Read these off the matrix that follows. Rows and columns are numbered from 0.
1) Find the entry in row 1 and column 2.
2) Find the top-left entry.
3) Find the entry directly below 132.
4) Find the entry just right of 131.
5) Find the entry at row 0, column 1.
6) Find the entry in row 1 and column 0.
7) Find the entry directly above 139.
8) Find the entry in row 0 and column 2.
[[147 122 116 124 152 130 127 143 129 125]
 [116 149 124 117 120 152 131 119 139 134]
 [121 148 133 116 137 128 127 128 126 123]
 [123 117 124 151 128 122 136 130 127 123]
 [147 130 123 134 132 128 125 126 120 121]
 [128 117 134 133 123 129 125 119 125 122]]
1) 124
2) 147
3) 123
4) 119
5) 122
6) 116
7) 129
8) 116

Questions about the table below. Indices start at 0.
1) Read off the entry in the top-left corner.
2) Read off the entry at row 2, column 0.
3) Read off the entry in row 1 and column 0.
4) Read off the entry at row 0, column 1.
5) Read off the entry at row 0, column 2.
[[124 127 112 103 120 133 143 127 113 116 125 130 130 140]
 [121 130 144 108 139 111 113 120 109 104 142 138 146 140]
 [124 127 143 132 136 113 109 121 126 121 134 129 134 123]
 [120 112 146 132 117 119 141 123 129 115 136 122 130 135]
 [128 127 148 148 139 115 110 125 137 130 135 128 132 118]
 [123 129 140 114 136 115 116 122 114 111 138 135 142 136]
 [125 128 140 114 134 117 117 123 113 111 137 134 140 137]
 [128 120 103 144 110 140 140 130 144 148 107 110 101 108]
 [129 128 119 134 126 133 131 130 135 136 122 125 121 121]
 [127 123 109 140 118 134 134 128 139 142 113 116 110 111]
 [124 121 110 131 113 134 138 127 134 135 114 116 110 117]]
1) 124
2) 124
3) 121
4) 127
5) 112

Questions about the matrix below. Counting starts at 0.
1) The bottom-left entry?
2) The entry just right of the smallest entry?
3) The bottom-right entry?
4) The entry in row 1 and column 0?
5) The entry in the top-left corner?
6) The entry in row 0 and column 1?
7) The entry in row 0 and column 2?
8) The top-right entry?
[[134 129 130 135 130 129 129 129 131 128 124 129 125 128]
 [123 129 137 135 126 121 130 130 131 136 125 132 123 124]
 [124 127 128 131 132 126 121 124 137 130 137 133 125 128]
 [125 127 131 133 129 126 124 127 133 131 132 132 124 126]
 [135 125 122 127 128 128 134 137 125 123 127 127 138 134]
 [115 127 122 129 146 123 111 110 153 133 152 145 128 127]
 [130 128 130 129 131 125 122 124 137 132 137 129 124 128]
 [119 133 128 125 125 123 132 124 130 126 135 127 123 131]
 [139 124 124 135 124 134 134 143 119 119 121 124 134 134]
 [131 127 125 116 129 123 131 130 128 130 134 126 137 131]
 [127 128 131 132 118 137 126 131 117 122 122 120 119 126]
 [128 129 128 138 129 126 129 130 135 125 133 131 123 132]
 [149 125 129 128 127 134 130 137 120 128 115 120 133 128]
 [130 125 125 126 134 124 128 131 133 131 131 134 138 129]]
1) 130
2) 153
3) 129
4) 123
5) 134
6) 129
7) 130
8) 128

Read these off the grid that follows.
1) What is the second entry from the end, reading row by row?
2) What is the centre entry?
3) What is the entry in the bottom-right corner?
4) What is the entry directly below 136?
5) What is the first entry in the row that holds the largest entry?
6) What is the largest entry in the last column?
7) What is the entry directly below the smallest entry?
8) What is the third entry on the main diagonal?
[[128 141 124 114 117 116 119]
 [134 110 112 140 147 143 145]
 [119 152 145 110 102 104 110]
 [123 114 127 134 131 132 130]
 [113 121 129 123 120 112 143]
 [128 141 124 112 116 114 117]
 [122 146 136 111 108 109 110]
 [121 100 126 142 138 139 134]
 [127 137 125 118 119 120 122]]
1) 120
2) 123
3) 122
4) 126
5) 119
6) 145
7) 137
8) 145

m =
[[114 111 129 117 126 117 115 129 126 119]
 [112 109 141 118 133 119 115 137 136 122]
 [136 139 108 118 134 100 113 123 118 107]
 [105 100 145 113 135 115 110 141 136 119]
 [112 106 149 130 124 145 132 137 137 142]]
Indices start at 0.
The entry in row 2 and column 0 -> 136
Read off the entry in the top-left corner.
A: 114
Read off the entry directly above 134.
A: 133
The entry in row 1 and column 0 is 112
The entry in row 0 and column 1 is 111
The top-right entry -> 119
The bottom-left entry is 112
Read off the entry at row 0, column 2.
A: 129
Read off the entry at row 2, column 1.
A: 139
The entry at row 1, column 2: 141
The entry just left of the largest entry is 106
Read off the bottom-right entry.
A: 142
Read off the entry just left of 122.
A: 136

[[140 103 106 108 106 109 116 117 126 127 126 128 135]
 [131 119 122 124 124 129 127 128 130 129 130 130 132]
 [136 136 133 129 126 127 128 128 124 126 128 130 128]
 [141 110 112 115 113 118 121 120 124 124 129 123 126]
 [114 139 141 137 142 140 137 140 141 140 139 139 137]
 [115 126 126 129 129 134 134 138 141 145 147 150 153]
 [122 145 143 143 140 139 135 135 134 131 126 128 131]
 [139 130 128 125 124 120 118 115 114 112 110 106 104]]
The first entry of the smallest entry's row -> 140
The bottom entry of the column that holds the largest entry: 104
Find the top entry of the column that holds the largest entry.
135
Find the fifth entry from the end, reading row by row.
114
Find the largest entry in the last row.
139
The second entry on the diagonal from the top-right corner: 130
The entry directly above 133: 122
Find the maximum.
153
Find the 2nd largest entry.
150
The third entry on the diagonal from the top-right corner -> 128
Find the 2nd entry in reading order.
103
Find the 3rd entry in reading order.
106
The entry just right of 123 is 126
The 3rd largest entry -> 147
The entry directly above 142: 113
Find the fourth entry from the end, reading row by row.
112
Find the largest entry in the first column.
141
Find the second entry on the main diagonal.
119
The 3rd-last entry, reading row by row: 110
Find the smallest entry in the first column.
114
Find the fifth entry in reading order.
106
Find the bottom entry of the column that holds the smallest entry.
130
